The rows below fall into families. The same turns and mirrors carry the whole set onto itself and the rows of a family onto each other. For each named row, which other rows are in its family? Write them in the order they are listed.
These 30 rows form 5 families of 6 rows each.
nik: [ 0.40 -2.66 -0.19 -3.31  4.45 -0.16 -2.41  0.60  1.65  4.83 -2.03  4.28
  1.14  0.75  2.18  3.01  2.49  0.30 -0.67]
Guvup: [ 0.95  0.88  2.35  0.71  1.66  0.78 -3.63 -0.66 -0.10  1.71  0.96  2.00
  3.91  0.54 -1.80  2.46  2.61  1.67 -0.47]
bonin: [ 2.57  0.73 -0.69 -1.95  1.68  1.31 -1.81 -0.76  2.35  3.57 -3.52  5.07
  1.71  2.07  1.83  2.06  4.07  1.75 -1.36]
Zigur: [-0.29  1.44 -0.81 -2.45  3.84  2.35 -3.33 -2.06  0.17  2.12 -1.40  3.05
  1.10  1.48  1.50  2.08  4.47  1.70 -2.06]
Poz: [ 1.68 -0.57  1.96 -0.41  1.00  0.60 -0.88 -1.78  3.51  1.70  1.40  2.59
  1.15 -1.42 -0.06  1.94  0.97  0.10  0.14]
zofe: [-1.16  1.13  0.79 -1.49  3.50  0.54 -3.34 -3.49  2.09  3.91 -3.68  2.35
  0.10  0.50 -0.62  2.44  2.68  0.97 -0.15]
gid: [-1.02 -1.59  0.98 -0.10  3.13  0.18 -3.93  2.83 -0.10  2.73  0.35  2.51
  3.41  1.36  0.03  2.79  2.50  0.22  0.06]
tesi: [ 0.36  0.39 -0.49 -1.61  4.51 -1.58 -0.58 -0.13 -1.55  2.58  0.65  1.94
  3.17  3.62 -0.95  0.79  1.32  0.07 -2.40]
bigal: [ 1.98  0.36  0.33  0.57 -0.31  0.52  0.03  1.05  3.70  1.41  0.18  3.40
  1.85  1.47  0.61  0.93  1.74 -0.31 -0.08]
Satoz: [ 0.32 -0.64  0.13 -2.47  3.53  1.75 -4.42  1.12  1.84  4.05 -1.80  3.22
  0.94  0.89  2.24  3.26  4.51  0.74 -0.77]
madi: [ 1.85  2.10 -0.68 -2.41  3.09  0.60 -0.39 -0.56  2.49  2.25  1.00  0.84
 -0.29  2.58  1.07  0.49  2.89 -0.91 -2.52]
Gedu: [ 3.42  0.83 -0.07 -0.49  0.65 -0.63  0.72  1.25  3.41  2.74 -0.31  2.97
  1.82  2.90  0.44  0.57  1.79 -0.60 -1.16]
mus: [-0.46 -1.34 -1.20 -3.37  4.81  0.06 -0.81 -2.81 -0.07  2.92 -1.63  4.51
  1.30  0.96  1.49  1.84  1.76  1.15 -1.73]
karut: [ 1.47 -1.01 -0.63 -1.65  1.58  0.85 -0.93 -1.30  2.47  3.04 -3.28  6.09
  1.91  0.78  1.93  2.16  2.65  1.65 -0.47]
fula: [-0.84  1.49  1.36 -0.10  3.78 -1.77 -2.64 -1.33 -0.10  3.86 -1.87  0.79
  2.43  2.73 -3.08  1.64  1.38  0.18 -0.56]
mava: [-0.17  0.93  1.18 -0.58  2.54 -1.18 -0.60 -2.03  3.82  3.29 -0.90  0.72
 -0.46  0.86 -1.40  1.05  0.43 -1.33  0.11]
Lin: [-0.38 -0.54 -0.41 -1.39  2.44  0.69  0.35 -1.36  2.78  0.82  1.59  2.48
  0.02  0.07  1.37  0.77  0.89 -0.85 -0.76]
Vofip: [ 0.66 -1.35  0.49 -1.58  4.36 -1.54 -2.71  2.92 -0.47  4.48 -0.32  2.27
  3.39  3.06 -0.20  2.35  2.18 -0.21 -1.14]
pomun: [ 1.00  0.60  0.31  0.83  1.20  0.29 -2.46  1.16 -0.43  2.14 -1.48  4.08
  4.80  3.00 -0.77  1.82  2.91  1.79 -0.68]
ziz: [-1.89  0.71  1.55  0.56  3.29 -1.28 -2.74 -1.56  0.12  3.02 -1.56  1.31
  2.53  1.63 -2.89  1.80  0.88  0.34  0.20]
vadot: [ 2.74 -0.49  1.62 -1.42  3.59 -2.48 -0.84 -1.03 -0.61  4.05  0.09  2.64
  4.02  2.07 -2.02  1.86  0.64  0.80 -1.60]
likez: [ 0.36 -2.09  0.66 -1.26  2.44 -0.12 -1.29  2.29  3.52  2.94  1.13  2.30
  0.62  0.32  1.52  1.97  1.36 -1.55  0.16]
Limuz: [ 4.64  1.73  1.39 -2.23  2.37 -0.61 -0.73 -1.02  2.98  4.05  0.50  1.15
  0.89  1.82 -0.41  1.42  2.43 -0.26 -2.13]
Zad: [ 0.25  2.25  1.24 -0.49  2.33 -0.49 -1.54 -1.62  3.82  3.31 -0.95 -0.05
 -0.57  1.46 -1.44  1.10  1.66 -1.22 -0.30]
felez: [ 2.81  1.80  1.28 -2.20  2.74  1.60 -3.92 -2.35  1.17  3.78 -1.76  2.78
  1.76  0.80  0.14  2.90  4.56  2.23 -1.78]
Rop: [ 1.61 -1.97  1.11 -2.51  3.38 -0.43 -1.28 -3.42  1.16  3.83 -1.69  4.90
  2.16 -0.84  0.31  2.82  1.15  1.77 -0.65]
zagiz: [-0.53  0.64  0.48 -2.21  4.19 -0.59 -2.34 -3.57  1.93  4.75 -3.94  2.59
  0.12  1.03 -0.71  2.23  1.96  0.65 -0.51]
Sifa: [ 1.29 -0.69  0.02  0.04  2.02 -1.26 -0.90  0.87 -0.66  2.92 -1.76  4.78
  4.92  3.18 -0.76  1.57  1.48  1.41 -0.84]
Fir: [-1.68  0.51  0.22  0.27  2.85  0.86 -2.38 -0.14 -1.06  0.33  1.48  2.00
  3.21  1.63 -0.67  1.33  2.08  0.74 -0.97]
Mal: [ 1.98  0.10  0.41 -1.89  2.78  0.06 -2.07  2.94  3.31  3.92  0.76  0.99
  0.37  2.19  1.34  1.77  3.06 -1.55 -1.11]

Which other rows belong to the same family as Zad? zofe, fula, mava, ziz, zagiz
Which other rows belong to the same family as Vofip? nik, gid, Satoz, likez, Mal
Which other rows belong to the same family as madi? Zigur, tesi, mus, Lin, Fir

